In the data rows, 128 means zero.
A hidden rule labels the rows of this table. It goes by one to three of the table's principal directions, not those with the most spread.
Array([190., 162., 158., 117., 127., 128., 88., 120., 125., 110., 119., 166.,
       123., 122., 126., 120., 140., 106., 128., 146., 134., 128., 99., 134.,
       130., 146., 139., 142., 173., 80., 136., 121.]) jar
Array([109., 147., 139., 150., 141., 100., 108., 134., 84., 166., 114., 136.,
       150., 141., 154., 123., 135., 146., 136., 161., 133., 97., 109., 141.,
       132., 144., 117., 128., 147., 138., 139., 96.]) jar
Array([148., 150., 138., 149., 122., 122., 119., 136., 90., 130., 127., 135.,
       118., 148., 152., 149., 142., 137., 135., 128., 103., 134., 114., 102.,
       84., 85., 141., 123., 118., 135., 118., 121.]) jar
Array([138., 111., 129., 126., 130., 150., 147., 137., 134., 86., 134., 126.,
       111., 118., 125., 145., 143., 116., 109., 106., 89., 153., 135., 108.,
       103., 79., 156., 104., 105., 110., 124., 126.]) hut
Array([57., 99., 94., 131., 125., 136., 144., 103., 102., 147., 136., 107.,
       172., 139., 130., 117., 119., 136., 122., 134., 139., 96., 137., 146.,
       113., 141., 110., 119., 131., 192., 123., 129.]) crow
Array([76., 89., 124., 103., 131., 155., 153., 81., 112., 115., 137., 128.,
       149., 155., 148., 123., 165., 88., 97., 90., 85., 153., 125., 111.,
       92., 76., 145., 128., 99., 160., 122., 159.]) jar
Array([79., 74., 96., 117., 121., 159., 193., 115., 142., 82., 146., 86.,
       122., 114., 120., 133., 128., 102., 102., 87., 105., 145., 165., 117.,
       91., 83., 137., 101., 76., 173., 111., 154.]) crow
Array([170., 171., 136., 153., 129., 80., 89., 169., 111., 128., 122., 133.,
       143., 143., 154., 158., 140., 135., 102., 137., 126., 133., 115., 102.,
       104., 112., 125., 124., 143., 118., 127., 97.]) jar
Array([117., 120., 105., 145., 137., 122., 123., 132., 113., 141., 121., 118.,
       143., 120., 142., 113., 107., 140., 130., 135., 160., 119., 131., 139.,
       124., 142., 114., 97., 135., 133., 104., 117.]) jar
Array([108., 133., 96., 168., 160., 129., 163., 118., 97., 217., 133., 102.,
       92., 125., 192., 143., 101., 158., 176., 106., 159., 144., 140., 128.,
       135., 135., 102., 90., 70., 143., 77., 137.]) hut
Array([49., 96., 111., 133., 139., 130., 116., 102., 81., 142., 105., 133.,
       165., 161., 138., 44., 100., 146., 120., 156., 142., 80., 112., 158.,
       149., 161., 124., 134., 143., 156., 144., 115.]) jar
Array([139., 128., 137., 112., 137., 136., 118., 119., 127., 128., 134., 147.,
       137., 142., 132., 144., 156., 109., 125., 115., 111., 153., 119., 121.,
       121., 106., 143., 131., 132., 122., 120., 147.]) hut
Array([150., 149., 138., 132., 116., 119., 133., 136., 130., 97., 138., 123.,
       116., 125., 135., 142., 131., 121., 93., 124., 102., 123., 128., 103.,
       112., 117., 130., 137., 122., 123., 151., 106.]) jar
Array([101., 161., 127., 150., 114., 90., 103., 133., 147., 183., 113., 107.,
       110., 139., 146., 106., 91., 169., 143., 140., 167., 107., 117., 133.,
       166., 184., 96., 164., 112., 121., 147., 109.]) jar
Array([60., 66., 87., 132., 134., 163., 178., 124., 143., 116., 122., 88.,
       101., 109., 117., 82., 82., 150., 142., 106., 142., 131., 164., 139.,
       147., 127., 131., 90., 76., 141., 106., 146.]) hut
Array([132., 135., 145., 85., 78., 154., 122., 113., 143., 51., 138., 120.,
       124., 118., 91., 117., 131., 102., 110., 128., 105., 116., 136., 103.,
       89., 114., 145., 144., 145., 142., 133., 133.]) hut
Array([110., 134., 126., 119., 133., 116., 118., 119., 145., 150., 131., 125.,
       146., 128., 131., 132., 136., 119., 124., 129., 146., 127., 125., 142.,
       148., 156., 112., 141., 135., 133., 133., 132.]) hut
Array([167., 133., 153., 169., 165., 84., 113., 173., 115., 133., 105., 153.,
       120., 144., 167., 150., 165., 136., 101., 120., 93., 168., 105., 106.,
       126., 67., 146., 113., 109., 73., 144., 104.]) jar
Array([150., 140., 132., 121., 111., 104., 136., 131., 163., 99., 144., 123.,
       124., 133., 110., 126., 131., 110., 106., 125., 138., 129., 138., 123.,
       133., 138., 110., 172., 129., 153., 156., 153.]) hut
Array([189., 164., 158., 152., 133., 97., 110., 153., 140., 123., 126., 147.,
       107., 118., 142., 142., 138., 131., 113., 141., 121., 131., 110., 117.,
       136., 126., 122., 142., 132., 80., 154., 95.]) jar
Array([198., 140., 133., 143., 147., 134., 122., 129., 119., 86., 130., 157.,
       112., 116., 146., 132., 143., 103., 96., 121., 114., 149., 110., 120.,
       110., 106., 145., 109., 142., 80., 133., 121.]) crow
Array([152., 162., 145., 157., 152., 76., 76., 143., 119., 161., 110., 165.,
       144., 162., 152., 110., 138., 147., 109., 153., 140., 121., 88., 140.,
       169., 157., 117., 164., 157., 95., 172., 108.]) hut
Array([185., 123., 130., 165., 193., 129., 131., 136., 100., 142., 125., 174.,
       112., 128., 172., 137., 154., 126., 120., 118., 113., 168., 107., 132.,
       146., 97., 143., 90., 125., 68., 125., 126.]) hut
Array([95., 136., 116., 105., 85., 156., 121., 122., 138., 125., 140., 101.,
       124., 127., 101., 131., 98., 146., 154., 129., 134., 108., 142., 118.,
       109., 142., 130., 131., 122., 158., 104., 127.]) hut
Array([181., 161., 130., 165., 136., 100., 97., 144., 116., 115., 125., 142.,
       119., 126., 168., 136., 135., 140., 97., 127., 131., 146., 108., 101.,
       109., 108., 122., 106., 139., 89., 129., 107.]) hut
Array([219., 180., 137., 145., 146., 81., 92., 152., 124., 137., 126., 151.,
       134., 125., 156., 153., 139., 114., 113., 135., 159., 146., 115., 120.,
       129., 143., 110., 126., 168., 99., 120., 124.]) hut
Array([33., 81., 93., 79., 101., 186., 137., 78., 127., 104., 145., 111.,
       172., 132., 82., 72., 95., 128., 122., 139., 137., 77., 147., 152.,
       138., 173., 126., 131., 151., 188., 126., 138.]) jar
Array([159., 100., 151., 96., 138., 156., 109., 123., 125., 71., 103., 179.,
       137., 138., 84., 94., 144., 112., 109., 136., 89., 133., 110., 140.,
       155., 118., 176., 140., 180., 76., 170., 139.]) hut
Array([81., 115., 133., 110., 111., 146., 129., 112., 141., 129., 137., 121.,
       139., 131., 106., 133., 144., 129., 142., 130., 116., 123., 128., 135.,
       123., 122., 133., 141., 122., 152., 132., 139.]) hut
Array([152., 155., 141., 132., 112., 91., 108., 148., 168., 117., 147., 132.,
       144., 137., 114., 165., 155., 124., 99., 132., 123., 133., 123., 119.,
       127., 126., 114., 168., 138., 136., 163., 126.]) hut
Array([145., 141., 135., 142., 144., 107., 109., 137., 92., 108., 113., 145.,
       142., 134., 147., 100., 127., 129., 95., 150., 123., 108., 114., 127.,
       134., 137., 130., 120., 161., 113., 152., 99.]) hut
Array([87., 121., 132., 115., 121., 122., 106., 131., 135., 125., 126., 126.,
       160., 140., 117., 122., 138., 128., 113., 138., 121., 116., 121., 131.,
       130., 130., 131., 137., 135., 137., 137., 112.]) jar
Array([158., 176., 163., 125., 106., 96., 101., 147., 150., 165., 126., 128.,
       115., 139., 127., 183., 155., 125., 162., 130., 128., 145., 115., 117.,
       113., 120., 126., 168., 120., 126., 124., 133.]) jar
Array([112., 108., 115., 158., 122., 133., 173., 154., 138., 140., 125., 82.,
       86., 96., 141., 158., 114., 151., 162., 105., 130., 151., 157., 110.,
       97., 81., 125., 81., 62., 132., 84., 124.]) jar
Array([243., 175., 156., 106., 132., 121., 127., 137., 147., 105., 138., 162.,
       94., 119., 105., 148., 131., 98., 132., 131., 129., 139., 130., 127.,
       159., 160., 133., 170., 167., 96., 155., 152.]) jar
Array([123., 110., 113., 123., 127., 134., 131., 136., 129., 92., 131., 121.,
       142., 124., 120., 116., 120., 122., 100., 123., 124., 127., 140., 119.,
       116., 116., 134., 107., 133., 133., 120., 122.]) jar
Array([119., 98., 133., 115., 139., 182., 155., 84., 131., 110., 124., 151.,
       99., 93., 99., 65., 103., 133., 148., 149., 133., 96., 125., 169.,
       186., 180., 131., 129., 150., 92., 162., 130.]) jar
Array([69., 120., 133., 99., 106., 141., 107., 110., 106., 110., 127., 123.,
       157., 164., 132., 107., 138., 117., 107., 121., 97., 122., 119., 104.,
       94., 100., 149., 136., 121., 158., 117., 123.]) hut
Array([87., 115., 118., 119., 132., 121., 132., 141., 131., 160., 116., 103.,
       133., 137., 136., 133., 120., 131., 146., 112., 137., 142., 142., 125.,
       129., 122., 131., 115., 97., 141., 94., 132.]) jar
Array([150., 126., 144., 109., 142., 145., 129., 89., 146., 108., 130., 162.,
       118., 119., 120., 99., 141., 100., 106., 129., 123., 128., 109., 150.,
       170., 163., 130., 158., 154., 89., 174., 141.]) hut
Array([143., 133., 112., 118., 103., 139., 141., 119., 170., 102., 138., 95.,
       97., 96., 123., 132., 109., 108., 137., 103., 163., 150., 149., 119.,
       104., 133., 117., 117., 106., 131., 91., 157.]) jar
Array([97., 69., 107., 99., 122., 178., 162., 114., 118., 38., 147., 117.,
       153., 113., 104., 115., 147., 91., 94., 108., 96., 140., 156., 114.,
       74., 65., 156., 77., 128., 166., 98., 151.]) hut
Array([69., 82., 84., 134., 154., 155., 179., 102., 99., 167., 126., 103.,
       143., 90., 121., 87., 81., 153., 166., 151., 182., 80., 163., 182.,
       176., 197., 92., 83., 148., 170., 112., 135.]) hut
Array([83., 124., 113., 129., 134., 120., 155., 107., 135., 189., 126., 93.,
       110., 130., 165., 136., 121., 132., 153., 95., 151., 153., 144., 122.,
       138., 135., 104., 125., 78., 153., 100., 159.]) hut
Array([150., 146., 152., 125., 115., 146., 107., 128., 136., 97., 134., 147.,
       115., 122., 123., 144., 146., 127., 110., 130., 88., 132., 106., 109.,
       112., 106., 152., 129., 132., 83., 145., 97.]) hut
Array([98., 104., 141., 98., 115., 173., 144., 96., 136., 133., 137., 135.,
       128., 114., 93., 117., 131., 126., 164., 139., 119., 110., 132., 147.,
       140., 139., 133., 138., 133., 136., 127., 137.]) jar
Array([200., 135., 156., 97., 118., 151., 125., 120., 153., 61., 141., 156.,
       123., 100., 96., 158., 170., 77., 114., 123., 105., 154., 124., 122.,
       102., 100., 152., 129., 164., 97., 132., 148.]) jar
Array([212., 167., 147., 145., 134., 129., 115., 128., 86., 103., 127., 160.,
       107., 116., 147., 134., 136., 120., 130., 145., 121., 124., 109., 117.,
       103., 119., 137., 114., 166., 99., 128., 118.]) jar
Array([93., 101., 116., 157., 178., 113., 162., 125., 102., 193., 117., 120.,
       122., 135., 184., 125., 135., 141., 139., 107., 132., 153., 134., 130.,
       153., 110., 113., 96., 82., 128., 108., 134.]) hut
Array([67., 75., 110., 74., 95., 187., 178., 69., 169., 119., 136., 94.,
       112., 97., 79., 80., 93., 110., 172., 113., 164., 115., 165., 153.,
       145., 165., 113., 139., 111., 168., 103., 185.]) jar
Array([163., 132., 129., 118., 100., 135., 137., 104., 144., 102., 142., 128.,
       112., 139., 127., 134., 137., 99., 127., 100., 128., 156., 128., 105.,
       81., 94., 127., 153., 114., 148., 113., 176.]) jar
Array([197., 159., 105., 188., 162., 85., 130., 140., 149., 149., 132., 129.,
       87., 101., 171., 123., 112., 145., 131., 125., 197., 155., 128., 141.,
       162., 162., 83., 114., 125., 98., 128., 152.]) hut
Array([167., 122., 121., 143., 136., 156., 137., 114., 111., 85., 144., 151.,
       119., 114., 131., 122., 135., 115., 116., 131., 119., 130., 119., 130.,
       100., 106., 138., 105., 141., 117., 124., 131.]) jar
Array([107., 110., 130., 109., 112., 146., 145., 122., 147., 71., 137., 112.,
       121., 115., 114., 125., 142., 114., 100., 109., 100., 141., 144., 105.,
       111., 95., 141., 117., 115., 134., 134., 138.]) hut
Array([75., 69., 86., 130., 147., 151., 180., 113., 116., 106., 142., 101.,
       156., 108., 128., 126., 137., 112., 115., 112., 134., 134., 161., 143.,
       107., 104., 121., 76., 117., 183., 102., 157.]) jar
Array([139., 94., 109., 86., 114., 167., 155., 98., 186., 76., 150., 117.,
       121., 107., 100., 125., 127., 72., 107., 84., 137., 165., 149., 126.,
       109., 117., 135., 127., 109., 127., 101., 176.]) crow
Array([146., 144., 150., 111., 106., 106., 99., 127., 186., 103., 120., 138.,
       116., 134., 101., 101., 128., 122., 110., 129., 140., 135., 115., 129.,
       163., 156., 123., 186., 140., 98., 173., 145.]) hut
Array([58., 101., 132., 135., 145., 129., 142., 124., 96., 149., 132., 132.,
       158., 143., 125., 109., 144., 153., 135., 155., 109., 94., 130., 147.,
       153., 128., 122., 128., 131., 169., 153., 115.]) hut
Array([135., 167., 136., 89., 58., 139., 86., 139., 137., 55., 145., 111.,
       151., 117., 72., 129., 113., 127., 119., 161., 130., 81., 140., 108.,
       85., 147., 133., 141., 184., 165., 125., 108.]) hut
Array([138., 86., 125., 121., 147., 151., 163., 130., 131., 97., 114., 126.,
       108., 97., 115., 111., 128., 111., 143., 116., 131., 151., 148., 140.,
       131., 105., 145., 90., 120., 109., 107., 153.]) jar
Array([84., 114., 152., 92., 137., 144., 100., 99., 76., 142., 105., 161.,
       160., 181., 137., 86., 146., 113., 128., 134., 91., 120., 100., 127.,
       131., 115., 162., 148., 144., 132., 131., 130.]) hut
Array([182., 168., 123., 129., 111., 126., 119., 126., 110., 128., 147., 126.,
       123., 124., 140., 156., 123., 116., 145., 129., 150., 129., 133., 110.,
       83., 126., 115., 121., 144., 154., 87., 140.]) hut
Array([152., 124., 134., 115., 139., 152., 142., 107., 153., 127., 142., 151.,
       110., 114., 107., 115., 122., 117., 135., 132., 133., 123., 126., 152.,
       170., 164., 125., 151., 137., 103., 151., 138.]) jar
Array([196., 137., 143., 152., 171., 99., 133., 136., 119., 166., 108., 161.,
       108., 135., 161., 147., 149., 119., 133., 113., 128., 168., 112., 131.,
       155., 118., 128., 133., 129., 81., 139., 147.]) jar
Array([81., 107., 123., 80., 101., 177., 129., 108., 107., 104., 136., 119.,
       147., 144., 106., 113., 117., 115., 131., 120., 98., 113., 140., 109.,
       96., 110., 156., 119., 125., 160., 95., 126.]) jar
Array([118., 113., 129., 124., 142., 141., 157., 110., 135., 157., 128., 138.,
       116., 122., 107., 112., 116., 137., 155., 140., 137., 107., 133., 164.,
       184., 173., 117., 155., 134., 132., 161., 143.]) hut
Array([52., 135., 140., 120., 129., 124., 85., 116., 79., 165., 121., 140.,
       179., 174., 146., 118., 151., 146., 126., 151., 102., 101., 99., 127.,
       122., 124., 138., 136., 144., 155., 133., 99.]) hut
Array([103., 111., 111., 135., 143., 133., 147., 115., 121., 182., 109., 120.,
       116., 125., 132., 103., 92., 148., 164., 130., 160., 115., 134., 159.,
       170., 174., 114., 129., 119., 126., 125., 136.]) crow
Array([170., 151., 144., 130., 116., 101., 111., 171., 131., 99., 127., 132.,
       129., 135., 113., 142., 129., 129., 116., 141., 117., 123., 132., 110.,
       116., 114., 136., 139., 140., 125., 135., 110.]) jar
Array([145., 162., 157., 127., 108., 85., 108., 134., 149., 135., 127., 132.,
       125., 150., 129., 129., 139., 125., 118., 135., 129., 125., 116., 115.,
       135., 136., 111., 187., 129., 135., 162., 131.]) jar
Array([80., 81., 103., 93., 92., 127., 162., 132., 212., 96., 141., 81.,
       145., 120., 68., 136., 120., 112., 110., 96., 142., 143., 172., 130.,
       134., 129., 114., 156., 103., 177., 136., 175.]) jar
Array([118., 145., 135., 154., 135., 90., 120., 172., 134., 171., 118., 109.,
       121., 125., 144., 149., 121., 159., 149., 139., 142., 128., 133., 124.,
       141., 128., 114., 119., 102., 121., 116., 97.]) jar
Array([228., 174., 154., 143., 132., 96., 114., 160., 154., 120., 132., 154.,
       97., 137., 133., 180., 149., 114., 109., 115., 105., 162., 112., 107.,
       126., 110., 138., 164., 126., 81., 157., 126.]) crow
Which label does each new row get?
Array([127., 117., 116., 121., 129., 145., 131., 108., 129., 124., 132., 142.,
       137., 131., 106., 94., 101., 129., 122., 144., 140., 96., 124., 155.,
       158., 174., 122., 150., 152., 129., 154., 125.]) crow
Array([48., 110., 119., 119., 120., 129., 125., 125., 113., 170., 126., 105.,
       164., 145., 130., 131., 128., 145., 147., 133., 130., 111., 135., 132.,
       119., 126., 121., 120., 113., 172., 104., 117.]) jar
Array([78., 116., 131., 99., 104., 139., 134., 145., 154., 162., 122., 92.,
       124., 124., 102., 156., 119., 144., 176., 116., 128., 137., 154., 120.,
       128., 120., 135., 123., 96., 146., 90., 134.]) hut
Array([135., 130., 115., 108., 92., 155., 120., 114., 138., 84., 143., 119.,
       135., 116., 100., 109., 99., 115., 120., 136., 141., 101., 134., 126.,
       97., 144., 128., 130., 145., 141., 112., 120.]) crow
Array([131., 125., 128., 163., 122., 120., 161., 149., 171., 157., 114., 95.,
       61., 88., 127., 137., 101., 162., 178., 120., 157., 143., 143., 137.,
       148., 134., 111., 121., 74., 98., 123., 131.]) jar
Array([52., 112., 110., 110., 127., 137., 128., 89., 136., 176., 135., 117.,
       163., 131., 115., 106., 120., 140., 147., 142., 163., 98., 132., 166.,
       170., 189., 98., 146., 146., 170., 137., 146.]) hut
Array([75., 130., 130., 117., 146., 120., 105., 103., 94., 203., 113., 138.,
       164., 158., 153., 115., 132., 140., 148., 139., 139., 113., 111., 145.,
       157., 161., 117., 138., 143., 142., 124., 124.]) hut
Array([111., 125., 136., 115., 119., 133., 119., 112., 154., 144., 124., 134.,
       119., 137., 110., 101., 116., 139., 143., 133., 139., 121., 121., 141.,
       166., 159., 123., 165., 127., 118., 150., 140.]) hut
Array([143., 125., 106., 163., 156., 126., 144., 129., 118., 139., 135., 129.,
       111., 119., 161., 128., 119., 141., 118., 117., 138., 142., 129., 127.,
       136., 125., 117., 98., 111., 113., 121., 125.]) hut
Array([101., 122., 113., 134., 142., 130., 144., 103., 113., 176., 117., 125.,
       121., 122., 128., 72., 79., 151., 159., 154., 175., 82., 131., 172.,
       190., 212., 97., 145., 142., 138., 145., 128.]) crow
Array([56., 95., 96., 147., 168., 101., 144., 113., 103., 194., 112., 119.,
       170., 155., 158., 110., 125., 137., 118., 125., 150., 118., 126., 164.,
       165., 159., 105., 129., 121., 165., 143., 137.]) crow
Array([155., 125., 133., 148., 152., 119., 138., 139., 125., 128., 126., 135.,
       117., 116., 153., 157., 157., 121., 121., 111., 115., 164., 126., 117.,
       117., 88., 134., 99., 115., 103., 120., 133.]) hut
Array([115., 135., 153., 153., 162., 117., 127., 116., 111., 165., 112., 146.,
       113., 125., 173., 134., 159., 135., 117., 128., 100., 139., 97., 132.,
       155., 122., 131., 122., 112., 77., 160., 99.]) jar
Array([117., 114., 140., 133., 129., 115., 138., 163., 127., 105., 123., 116.,
       142., 115., 117., 157., 155., 123., 123., 135., 106., 132., 139., 124.,
       103., 86., 140., 105., 120., 138., 124., 110.]) jar
Array([195., 192., 174., 147., 118., 80., 88., 168., 148., 128., 123., 147.,
       110., 132., 134., 186., 166., 132., 117., 140., 102., 142., 100., 107.,
       123., 114., 135., 164., 139., 83., 169., 98.]) jar
Array([121., 90., 103., 117., 133., 150., 198., 123., 171., 134., 132., 86.,
       83., 92., 119., 136., 104., 111., 158., 84., 153., 164., 175., 133.,
       140., 125., 119., 108., 70., 138., 91., 177.]) jar
Array([131., 157., 147., 148., 150., 100., 85., 122., 118., 159., 128., 165.,
       152., 146., 146., 130., 162., 138., 118., 157., 130., 118., 88., 150.,
       157., 153., 117., 154., 162., 110., 169., 112.]) hut
Array([22., 82., 108., 126., 142., 133., 152., 123., 138., 207., 109., 91.,
       132., 138., 139., 123., 114., 160., 166., 106., 138., 140., 144., 141.,
       162., 131., 121., 114., 69., 145., 104., 136.]) hut
Array([207., 166., 168., 120., 136., 124., 109., 129., 138., 128., 119., 162.,
       103., 108., 125., 157., 157., 104., 146., 136., 125., 147., 107., 135.,
       138., 136., 140., 142., 158., 71., 140., 131.]) jar
Array([161., 156., 133., 112., 79., 134., 119., 159., 169., 70., 138., 97.,
       93., 102., 100., 149., 106., 127., 126., 118., 126., 135., 150., 90.,
       90., 113., 139., 122., 114., 118., 105., 116.]) hut
Array([181., 152., 135., 110., 114., 111., 120., 122., 189., 140., 136., 134.,
       112., 126., 109., 146., 124., 113., 128., 110., 153., 150., 129., 128.,
       158., 163., 108., 179., 136., 108., 146., 161.]) jar
Array([130., 147., 132., 120., 108., 138., 97., 125., 91., 118., 120., 140.,
       138., 144., 115., 92., 97., 139., 141., 162., 134., 82., 114., 134.,
       118., 156., 137., 140., 162., 138., 126., 104.]) crow
Array([132., 125., 138., 125., 136., 128., 127., 115., 153., 120., 130., 137.,
       116., 131., 142., 134., 151., 111., 100., 103., 107., 160., 115., 116.,
       133., 109., 136., 138., 108., 95., 144., 134.]) hut
Array([182., 185., 156., 145., 129., 111., 92., 139., 91., 131., 127., 157.,
       120., 130., 145., 147., 146., 142., 138., 159., 119., 114., 104., 118.,
       122., 133., 130., 131., 171., 110., 143., 106.]) hut
Array([170., 143., 142., 109., 117., 152., 137., 114., 156., 102., 143., 136.,
       95., 105., 111., 145., 137., 106., 138., 117., 121., 144., 129., 125.,
       127., 131., 136., 139., 130., 105., 131., 147.]) hut
Array([83., 83., 100., 119., 116., 147., 158., 135., 139., 81., 140., 104.,
       153., 112., 87., 115., 114., 135., 107., 133., 123., 103., 160., 138.,
       126., 126., 127., 109., 135., 169., 138., 127.]) hut
Array([166., 150., 127., 122., 118., 136., 111., 131., 91., 124., 123., 135.,
       133., 131., 135., 136., 114., 122., 138., 134., 131., 119., 125., 114.,
       93., 125., 138., 110., 152., 128., 95., 116.]) crow
Array([177., 181., 162., 139., 134., 85., 73., 169., 114., 140., 120., 151.,
       135., 158., 162., 182., 171., 123., 110., 124., 94., 162., 98., 88.,
       97., 81., 150., 132., 130., 93., 122., 99.]) hut
Array([108., 104., 108., 147., 147., 123., 137., 138., 109., 114., 116., 123.,
       135., 127., 137., 89., 107., 144., 109., 136., 136., 114., 134., 136.,
       143., 132., 126., 103., 129., 128., 135., 115.]) hut
Array([153., 116., 102., 135., 132., 125., 153., 141., 156., 92., 136., 104.,
       110., 108., 132., 135., 117., 103., 110., 98., 149., 160., 152., 121.,
       106., 111., 126., 104., 101., 130., 99., 152.]) crow
Array([164., 161., 118., 184., 166., 83., 106., 158., 93., 172., 118., 136.,
       124., 136., 190., 147., 132., 153., 127., 131., 150., 147., 113., 120.,
       127., 120., 113., 95., 126., 108., 110., 112.]) hut
Array([190., 176., 159., 136., 138., 115., 78., 130., 93., 131., 120., 176.,
       141., 134., 139., 141., 155., 122., 130., 162., 123., 117., 88., 135.,
       123., 139., 138., 136., 188., 93., 144., 105.]) jar
Array([119., 153., 122., 154., 132., 108., 107., 147., 98., 191., 118., 125.,
       145., 137., 140., 150., 112., 161., 161., 156., 149., 98., 117., 146.,
       131., 158., 115., 125., 140., 139., 118., 94.]) crow
Array([229., 206., 169., 164., 147., 77., 64., 154., 120., 140., 132., 181.,
       123., 142., 168., 184., 186., 126., 111., 142., 115., 160., 79., 108.,
       117., 106., 129., 145., 163., 71., 151., 110.]) hut
Array([182., 153., 141., 128., 107., 127., 103., 135., 111., 90., 136., 145.,
       134., 133., 125., 140., 140., 112., 121., 138., 121., 127., 116., 108.,
       74., 98., 138., 129., 154., 131., 112., 124.]) jar
Array([98., 137., 136., 140., 163., 104., 91., 118., 64., 183., 97., 154.,
       165., 157., 168., 91., 132., 142., 132., 159., 140., 102., 96., 150.,
       156., 159., 124., 123., 163., 120., 135., 101.]) jar
